In the rows, 128 means zero.
Each named turn below is shown by a few rows before and after it. Which turns, in which order, take the first row of each later pair to the second? The first pair is answered.
mim:
[146 157 128 100 162 115 208  93 130 112 127 108 135  77 153 162 133 128
 112 106 162 107 106 121 153 100 118 137 140 154] -> [146 158 129 118 168 114 201  94 115 105 126 103 117  76 151 140 147 127
 122  86 151 125 124 135 169 105 122 129 134 157]
[140 141 116 156 142 158 118 128  90 114 150 103 103 117 115  95 169 141
 139  77  98 157 149 150 147 130 123  91 136 144] -> [131 120 149 148 115 128 146 106 128 147 119 162 161 144 115 167  92 104
 155 153 166 101 121 101 130 126 137 170 106 148]
[146 162 138 154 140 119 161  78 101 132 101 107  97 148 118 119  97  88
 167 114 163 122 108 141 157  78 178 138  91 172] -> [148 164 102  60 132 153 167 122 132 136 149  88 139 127 126 163  94 118
  89 137 144  86  66 128 102  83 117 119 143 140]
modav:
[130 120 107 103 156 132 145 129 107  81 120 135 145 115 141 113 155 135
 103 112 133 147 140 103 106 132 125 145 146 133] -> [137 114 139 140 148 105 133 111 109  93  89 141 136 141 130 109 130 119
 129 118 147 147 156  93 125 128 146 153 119 146]
[117 121 175 130 129 143  87 134 146 149  92  92 142 133  91 114  87 147
 112 187 123 124 142 103 115 159 135  94  96 114] -> [132 140  79  90 134 163 169 147 114  99 153 101 139 109 151 143 168 136
 103  94 112 151  81 157 111 126 126 124 158 127]
[135 118 122  69 131 151 103 169 149 144 165  77 145 135 127 138 115 156
  76 157  99 105 117 114 107 128  83  71 173  88] -> [171 129  98 134 126 102 167 133 107 125 151 120 114 184 167 160 137  99
 161  55 133 140  86 155 166  74 147 152 162 127]
Gakoz:
[109 121 187 224 113 161 107  82 117 116  75 125 117  80  91  72  93 150
  88 182 166 119 159 121 129 165 109 104  93 145] -> [147 127 196 200 106 143  75 110 130 145  84  88 115 124  90  90  54 162
  75 167 147 101 142 115 128 149  79  80  95 120]
[148  88 162 115 150  92 155  78 108 121  65 111 126 164 138 140 104  97
 142 182 191 141 125  95 147 140 140 157 107 200] -> [191 100 149  62 147  90 120 120 123 147  92  60 123 198 134 156  81 122
 104 155 147 125  99  97 139 128  87 108 133 167]
[120 134  93 132 117 132 139 113 115 108 135 184 146  90 153 157 168 168
 116 131 105 130 120 134 124 116 111 119 133  93] -> [118 129 117 163 110 116 138  92 115 116 106 201 144 108 144 158 155 149
 147 140 123 126 126 122 140 113 134 144 107 103]
Vovob:
[122 137 169 113 142 145 119 155 105 108 133  94 123  76 117 100 163 159
 109 122  94 145 152 142 106 139 109  83 126 135] -> [157 147 161 123 138 118 121 154  97 117 135  86 110 118 136 118 155 142
 129  71  92 152 127 158 131 106 113  97 126 136]
[114 145 109 135 148 142 136 123 102 114 130 106 116 114 122  82 150 140
 132  87 123 159 149 162 130 126 136 128 128 134] -> [110 144 115 122 151 150 121 125 109 118 131  99 118 103 113  75 145 151
 119 109 118 154 158 150 120 138 129 114 128 126]
[158 143  94  75 139 119 130 178 115 117 173 124 136 130 152 144 115 146
 105  81 115 106 104 146 126 105 101 130 165 115] -> [127 136  86  85 143 133 167 158 104  95 168 158 146  92 157 141 146 135
 116  94 135 116 110 144 120 115 122 159 168 134]
Now pairs of rows:
(2 to 3 turns a pair)
[ 90 122 119 139 156 124 192 119 140  78 133 160 137 130 152 161 148 133
 168  98 127 136 117 137 109 127 176 164 130 174] -> [123 127 103  91 148 120 179 148 152  93 158 133 145 146 159 182 128 149
 139  80 108 119  84 139  97 109 138 147 152 150]  Gakoz modav modav
[ 83 124 109 168 153 183 111  99 103  67 158 136 116 139 140  57 177 137
 115 113 112 176 131 164 150 131 193 131 156 153] -> [ 88 111 124  87 134 185  91 133 162 115 167 130 177 150 125 113 100 158
  54 200 119 105 100 106  92 143 136 116 173 114]  mim Vovob Gakoz
[154 128  84 108 126 134 147 143 132 125 167 134 128 135 162 143 151 134
 111  89 125 131 100 140 116 106 119 140 157 118] -> [143 123  99  90 130 148 122 153 146 133 167 117 136 124 142 133 137 153
  92 125 118 120 114 126 101 125 101 110 159 104]  Vovob Vovob
[114 123 137  77 134 100 112 130 142 158  82 162 173 122 119 142  62  84
  91 195 151  74 122  46  78 131 113 194 157  92] -> [143 141  78  36 147 117 126 165 124 135 132 122 159 120 149 146 109 107
  62 117 104  91  86  84  79 111  79 162 203  76]  Vovob Gakoz
[ 73 109 152 142 133 139 147 124 146 137 101 134 135  67 121 100 119 134
 138 155 106 158 175 145 119 163 114 114 110 167] -> [141 120 159 118 121  98 112 156 161 173 112  96 127 141 124 134  64 136
 136 110  81 136 131 147 136 125  81  96 114 139]  mim Vovob
[161 141  98  87 130 136 166 164 141 112 157 120 104 124 168 135 150  91
 144  84 122 115 100 158 130 135 102 151 146  92] -> [106 124 138  86 132 165 141 149 160 121 136 130 126  80 132 110 133 111
 121 184 134  98 149 117 104 184 101 132 125  88]  modav Vovob modav
[159 109 152 110 112 125  99 119 128 144 167 123 147 116 119 150 112 123
 112 136 155  80 123 116 130 119  99 126 122  88] -> [167 117 124 121 119 131 119 117 100 123 183 118 125 111 140 135 153 118
 122  79 138 110 122 148 147 109 109 128 134  98]  Vovob mim
[103 127 145 157 135 133 118  96 136 111 102 146 138 109 125 112 125 117
 164 158 144 140 148 118 132 155 134 165  79 141] -> [128 134 141 111 134 140  78 135 153 134 127  99 136 125 116 113 100 148
 122 161 106 118 137 114 114 154  90 112  98 108]  Vovob mim
[133 122 166 162 134 117 105 108 115 141  98 120 121 153 111 114  98 123
 157 132 130 115 145 129 149 125 151 133 104 128] -> [151 125 165 144 129 115  95 126 125 152 108 107 123 168 109 126  85 134
 148 127 121 105 128 125 147 114 131 123 113 117]  Gakoz mim
[145 166 109 101 133 104 110 144 110  92 111 114  92 133 170 109 148 141
 138  90  96 138 110 160 129 105 111 154 128 160] -> [ 98 142 140  95 124 114 123 124 135 102  89 155 134 101 151 126 120 138
 128 180 138 112 129 120  98 135 119 184 110 168]  mim Vovob
[127 135 144 165 134 132 128 105 128 119  91 156 106 112 124  85 151 120
 147 111 141 136 140 136 146 130 169 140 103 143] -> [144 145 107 131 137 142 147 126 122 112 125 144 110 109 148 101 176 127
 131  65 121 144 108 154 137 110 148 139 136 140]  Gakoz Gakoz Vovob
[114 128 157 152 130 142 147  88 110 101 106 149  98 104 111  80 107 166
 174 177 118 160 167 105 121 141 128 138 105 139] -> [156 151  98  97 133 145 165 119  99  89 155 123  92 117 144 105 133 176
 147 100  87 167 115 138 119 113  93 127 152 121]  Vovob modav Vovob
[127 133 132 157 118 129 101 115 104 154 131 150  99 144 123  96 168 106
 167 118 147 177 127 150 155 145 123 143  99 147] -> [124 127 116  89 101 142 128 137 138 159 153 164 151 132 130 151 142 114
 122 169 159 137  89 127 109 147  90 162 129 129]  mim Gakoz
[157 134 146 126 136  98 116 145 130 148 132  76 144 161 119 102 116 156
 125 111  98 122  96 132 139 113 105  85 132 101] -> [127 121 160 130 140 115 108 136 137 148 124  87 155 135 101  92 117 159
 117 160 105 117 117 113 122 136 110  81 124 102]  Vovob modav Gakoz
[111 140  59  91 139 112 124 161 119 104 139 148 146 103 120 122 132 124
  77 145 138 142 135 135  97 147 126 152 166 124] -> [105 133 110 144 148 102  78 149 118 119 105 137 118 120  87  79 111 124
 101 159 134 146 176 126 122 155 143 125 126 123]  mim Vovob Gakoz
[ 83 118  95 179 135 131 149  83  93  69  85 184 106 108 172 122 206 123
 144  57  91 173  98 129 174 101 166 136 171 140] -> [ 35  95 152 187 128 147 117  72 129  89  49 203 136  80 131 111 160 134
 129 181 116 142 150  78 148 148 170 132 142 141]  Gakoz Vovob
[156 154  87 119 137 156 133 111 135 109 123 106  97 100 146 122 136 138
  99  70 121 165 123 192 129 138 116 132 146  96] -> [137 138 135 175 133 132 125  81 133 119  79 133  92 118 125 110 113 115
 142  96 153 163 155 173 151 139 157 153 104 111]  Vovob modav
[149 112 130  94  87 102  98 133 130 152 131 133 120 184 123 172  56 112
  98 139 140 107 107 123 125 113 117 127 115 107] -> [ 79 105  89 104 109 154 162 109 101  93 144 172 132  91 140 140 150 112
  96 158 155 139 129 139 107 147 150 149 135 139]  Gakoz Gakoz
[164 132 120 170 109 104 157 109 123 119 121 128 128 150 130 119 109  99
 174  93 122 155 111 144 165 112 150 174 112 144] -> [157 125 122  91 102 131 134 146 166 148 141 108 173 133 111 143  73 135
 110 164 111 117  95 107 109 136  92 138 139 109]  mim modav modav
[129 137  96 139 154 133 118 163 106 115 130 139  85 129 150 131 142 138
 139  89 123 145  97 169 143 112 145 134 158 121] -> [ 97 124 134 169 148 127 112 132 117 126  90 171  98 119 128 126 116 127
 158 153 159 135 128 141 141 133 170 156 121 135]  Vovob Gakoz
[ 90 116 156 165 138 128  96 101  95 131 149 140 127 110 154 122 126 138
 142 110 150 145 178 112 170 123 131 184 145 140] -> [ 90 118 141 147 147 141  92 108  91 121 165 121 119 103 158 109 147 155
 128  95 127 153 179 120 166 126 121 158 161 133]  mim mim
[ 71 143 100  99 125 154 124  91  62  88 101 157 133  89 160 113 188 151
  85 130  98 135 160 151 117 157 125 100 156 147] -> [124 140 163 123  93  77  89  83  99 156  58 165 142 195 137 160  71 121
 127 147 135  93 140 114 144 125 130 130 108 135]  mim Gakoz
[105 131 126 116 128 120 197 143 122  54 158 183 115  74 166 150 122  91
 144 128 144 114  96 135 121 109 126 154 158 161] -> [150 140 130  82 126 106 150 181 145  82 179 130 109 119 160 162  81 113
 116 107 109  94  74 131 122  93  78 111 170 125]  modav Gakoz modav
[154 121 127  93 126 140 142  87 159 161 149 130 199  94 150 162 156 133
 102 137 116 116 125 136 102 138 141 169 147 145] -> [145 121 126  94 128 147 144  86 156 152 150 136 196  86 149 148 167 138
 103 137 113 117 133 137  99 146 146 161 151 150]  Vovob Gakoz
[179 131  82 151 141 113 173 112  86  88 142 133 126 132 166 162 163 121
 161  24 129 146  71 194 147  86 135 165 182 129] -> [173 122 158 112 147 132  48 157 143 144 130  60 129 134  90 116  87 190
  86 134  80 102 131 138 113 138  70  45 160  71]  modav Gakoz
[ 97 122 127  77 135 183 123 150 160 130 160 119 164  83 119 125 129 167
  86 180 102 115 128 103  74 165  90  99 165 112] -> [ 95 124 108 152 134 154 197  95 116  90 139 191 144  92 157 136 168 105
 169 114 153 150 115 139 120 135 167 191 144 165]  modav Vovob modav
[152 131 147  99 117 114 119 144 143 132 122 145 146 145 126 139  99 102
 137 127 119 124 102 113  99 104 118 161 125 119] -> [151 135 138 122 136 124 105 146 120 117 130 121 111 134 124  96 136 117
 142  86  88 156 121 138 119 110 122 125 127 121]  modav mim
[102 148 103 101 145 182 135 164 121 100 160  97 137 114 171  96 128 160
 107 168 123 117 106 128 137 149  73  59 129 145] -> [ 79 133 134 157 135 155 164 119 117  97 114 156 147 119 169 108 108 117
 159 201 183 114 122 107 153 147 130 122  88 178]  Vovob mim Vovob
[ 70 130 156 158 142 138 116 106 124 144  95 110 108  76  84  77 139 151
 118 189 104 127 175 131 150 164 135  84  98 143] -> [124 136 166 175 115  75 129  96 133 176  76 133 110 159  99 138  82 108
 162 149 138 104 132 128 184 114 151 148  78 145]  Vovob modav mim
[127 151 174  89 104  71 120 177 157 113 185 100 137 135 122 139 123 140
 118 111 117 134 156  85 102  88 119 149 128  86] -> [107 148 175 136 106  63 148 146 133  91 166 132 126 126 128 129 148 116
 156  95 141 157 168  96 122  85 160 190 113 111]  Gakoz modav
[ 90 130 111 103 145 170 143 127 133  89 133 156 153  84 116 132 153 130
 123 152 130 116 129 119  92 149 117 134 141 117] -> [163 147 109 119 141 117 129 136 125 111 136 128 117 169 131 149 127 110
 157  62 109 119  93 150 141  95 111 137 132 107]  Vovob modav
[179 156 128 131  90 104 101 134 117 145 118 101 114 204 147 141  84 129
 139  90 122 119  93 131 151 112 119 147 132 116] -> [131 150 106 150  95 125 164 103  93 105 120 155 129 150 169 143 136 110
 156 100 159 138  99 138 138 121 158 199 141 148]  mim modav Vovob
[ 83 111 120 169 132 153 159 113  92 107 119 141 122  86 135 115 163 127
 138 146 138 158 150 134 125 150 158 156 128 147] -> [ 82 106 114 154 135 166 157 124  95 107 129 136 125  77 130 114 164 137
 125 156 131 152 151 129 113 161 147 142 129 139]  modav modav
[191 153  81  75 116 125 146 136 106 138 149 126 179 123 166 176 169 136
 160  89 153 153 106 160 148 106  98 177 144 150] -> [174 150  89 105 120 123 154 119  98 129 132 144 173 121 166 169 179 122
 179  92 171 166 119 160 157 113 123 193 129 169]  Gakoz mim mim
[154 147 102 146 128 102 123 137 123 115 140 111 113 178 143 120 108 117
 149  74 106 132 135 165 165  95 147 118 124 136] -> [108 128  98 122 117 123 172 118 142 105 137 167 170 125 150 161 103 106
 135 159 155 106 128 130 119 121 154 174 133 151]  mim Vovob
[ 82 152 112  82 143 190 129 149 114  99 130  85 130  81 128 115 191 166
  90  91  88 156 114 138 106 148  99  73 169  98] -> [ 78 137 196 136 135 162  68 126 139 136  74  89 125 112  81  88 124 162
 119 157 104 139 160  99 129 166 115  62 110  99]  modav modav
[152 139 125 108 131 101 103 145 126 149 132  99 112 142 139 141 110 152
 128 131 130 130  98 130 129 117  94 116 121 104] -> [131 134 108  96 127 117 141 139 128 137 138 122 133 119 154 161 122 147
 123 148 147 124  86 126 109 122 101 142 132 115]  Gakoz modav mim
[ 99 136  98 149 120 135 163 155 127 125  95 141 168  93 124 127 114  83
 168 139 180 137 111 109 118  79 169 188 155  99] -> [142 148 105 109 119 123 111 196 147 157 114  86 156 132 111 130  83 112
 133 118 137 119  97 105 117  69 116 131 165  60]  Vovob Vovob modav
